The rows below fall into families. The same turns and mirrors carry the whole set onto itself and the rows of a family onto each other. For each named row, which other rows are in its family? Write them in the order they are listed.
These 15 rows form 3 families of 5 rows each.
bufe: [ -3  13  -5  -8  -6  -2   8 -10   1   0  -7  -1   3  -1 -29  -2   7  -8
  19]
kuv: [-11  10  11   2 -10 -10   6  -8   2   7 -12   9  14  18 -10  -9   8  -3
  -1]
Fif: [  3  -1  -7  14  -3  -6   7 -20   4  12   5  13   2   3  -8   3 -13  -3
   8]
tun: [  2  -1  -6   3  -8 -19   6   7  -4  -9  -1   4   7  15 -14  -2   4   0
 -20]
nit: [  8   5  -2 -16 -14 -17   7  -5  -2  -3 -15  11  15   7 -22 -10   3   2
  -6]
kupas: [  8   4  11 -13 -11  -4   1 -18  -5  12 -17  10  17   6 -10   9  10  -9
  -1]
fir: [ -4   4  -2  17  -5 -15   2   0 -10   3  10  -4   9  10 -14  13   6  -7
   0]
lol: [ -3   4  -6 -16   4   3  -4   1   4   2  -2   7 -12   8 -13  10   7 -10
  11]
Febe: [  8   4 -17 -15   2 -15   7   4   5  -9 -12   7  -6   0 -23  -2   7   2
   5]
pidol: [ 12  -2  -1   6   5   2   9 -19   5   4 -17   5   3   1  -5  16  10 -12
 -10]
sif: [ -5  -1   0   3  -1   5   1   0  -1  -4  -1  -1  -4  15  -9  10  10 -15
 -14]
zom: [ 18  -5 -16   4   5 -17  13 -11   9  -2 -15  14   1  -2 -10   3  -1   3
  -8]
Zofu: [  2   7  -7  10  13 -14   9 -10  10   5 -17   6  -2   0  -8  10  14  -1
  12]
govep: [  6  -3   0  -9  -6  -8  -9 -10  -5  16   5  15   3   8  -6  17  -4  -5
   9]
damat: [ 14  -7 -14   1  -7 -22   1  -3  -5   2   8  14   4   4 -14   6 -11   4
  -4]

Same family as fir: bufe, kuv, Fif, Zofu
Same family as tun: nit, Febe, zom, damat

